Where one turn sends some rows of the set: a few examples, then the rows asked:
q937: [ 12   0 -10 -12  -3  14  12  -2  10  -3  20  19  -8  21  17 -17  30  19
 -23 -16 -20  37 -21 -12  -3 -15   1   4  11  -8  16 -14   6 -12 -15 -24
   4   8  14]
q342: [ -1  -8   4 -11 -25   9  -3 -10  -3  15  16 -12   3  14  10  10   4   8
  12  -4 -12  25  -2  -2 -10  -3  -7   0   8  20   2 -30 -10 -12   7 -17
 -19   2   6]
q10: [  5 -12  22  -3 -14   0   6 -14  25   0  -7   1  -5  10  16  -3  14 -18
  -2  18  -9  28 -30   4  15 -29   4  -4   0  -4   3   1  23  -7   3 -12
 -18   6  10]
q527: [  3   3   8  -1 -15  28 -10   3   4  -2  16  -2   0  10  24  10   8  19
   7  -9 -16  32   1  16  -1  -4   0  -4   6  12 -10 -34  -3 -11  17  -9
   5  11   5]
q248: [ 10 -13  19   5  -9  -6  20  -7  13  -3  -4   6  -5  20   9  -7  13 -22
   4  13  -8  36 -21   2  20 -19  -2  -3  -5  -6   8  -1  22  -8  -7 -11
  -8  10  18]
q467: [  7 -11  18  -4 -24  17  -5 -19 -13  12   9  13 -12  12  28 -10   5  12
  17  -2 -10  19 -11   3  -2 -16 -14 -16   9   9   8 -15   3  -7  20 -16
  10   5  15]
q447: [  3   6   9 -19 -10 -17   7  -6  18   1  15   8 -13  24  19  -8  38  -6
  -3  -6 -33  41 -20  -9   8  -5 -13  -3   7  -5  28 -12  19 -15  -7 -14
  -3  12  19]
q688: [ -3 -15   1  10  -3   3   5 -11  17 -32   9  12 -10  12   5  -6  28 -14
  -3 -15  -8  14  -5  -3  29  14 -10   8  18  -3   0 -16  17  15  -1 -21
   9   5   5]
q441: [ -4   3  -2  -8   1  -4  26 -17  10  -6  29  -7 -12  13  31   1  29  14
  -5 -13 -20  38  -7 -26  13   8  -6  -4   6 -17  14  -8   4 -25  -4 -14
 -10  15   2]
q196: [ -9  -1  21 -32 -12   0 -14   9 -12 -13  28 -19  -1   8   5   4  -4  11
 -15   6 -13  28 -16   5   3  -8  -9   5  11  -4   4  -5  12 -15  19  -7
   0  -2   4]
q466: [ -3  -9   1  -2  -1   6  10 -26   7  -6  27  -1   3  -2  15  -3  17 -19
   0   1   1  17 -19 -14  24  -1   4   0  -2  -4 -13  -5  20 -13   9 -12
 -28   0 -11]
q69: [  3  -4  -9  15  -7  19  12 -14  14 -15 -14   9  -9  15  21  -7   7  10
 -21   1  -8  38 -24  -5  17  -3   9   9  10 -11   1 -14  12   6 -11 -26
   3  12  17]
q300: [  1  -9  12   0   1   3  21   3  16 -27  23   9  -9  23   5  -8  38  16
  -5 -26 -12  28   2 -10   9  -3 -13  -7   9  -6  23  -7  10 -18  -1 -17
  13   8  10]
q763: [  0  -9  -3   8 -15  19   3 -16  22 -16 -18  10  -7   8  20   2   4  10
 -30   5  -7  18 -23   3  10 -12  12   9  13   3   1 -13  10   1  -7 -26
   3   9  10]
q629: [-16  -1  20 -21 -20  12  -4  -1 -15  -7  20 -14  -7  12  16  -2   2  21
 -16  14 -14  24 -32  -2  -4 -10 -17   4  11 -12   8  -4   1  -4  18 -24
   1 -14   4]
q229: [ -5 -15  16  -9 -26  20  -8 -13  -2  -3  28   0 -14  15  29  11  14  -1
  22   0  -9  18  -7  -5   7  -9  -6   0  28   3   9 -14 -15  -5  21 -13
  13   7   2]
q865: [-10 -14   0  11 -10  10   0 -18  12 -32  11  13  -3   6   5   0  18  -9
 -12 -13   1  -1  -7  -3  25  15  -6   6  12  10   3 -11  19   1   9 -23
   7   1   0]
q134: [-11 -14  17 -22 -20  -1 -13  -7 -13 -12  37  -6  -5  -5  19  -8   2  23
 -21   0  -4  20 -20   2   0  -6 -17   7  17 -11  -1 -14  12 -12  20  -3
   7  11   3]
q193: [  7 -15  -5  -3   5   0  23 -19   4  -4  29   3  -1   4  15  -6  19 -20
  -3   0  -3  21 -13 -17  22   1   1   7   3 -10 -16 -11   9  -6  -9 -14
 -21   7  -8]
q771: [-21  -8  22  -8 -26   0  -8   0  -3 -12  21 -11   2   4  10  -6  10  29
 -21   3 -11  23 -23   9 -11  -2 -28   7   7  -5   3 -21   9  -1  19 -17
   0  -1   6]

q466 turns into q10
q229 turns into q342
Now these:
q937 turns into q300
q134 turns into q196
q193 turns into q248

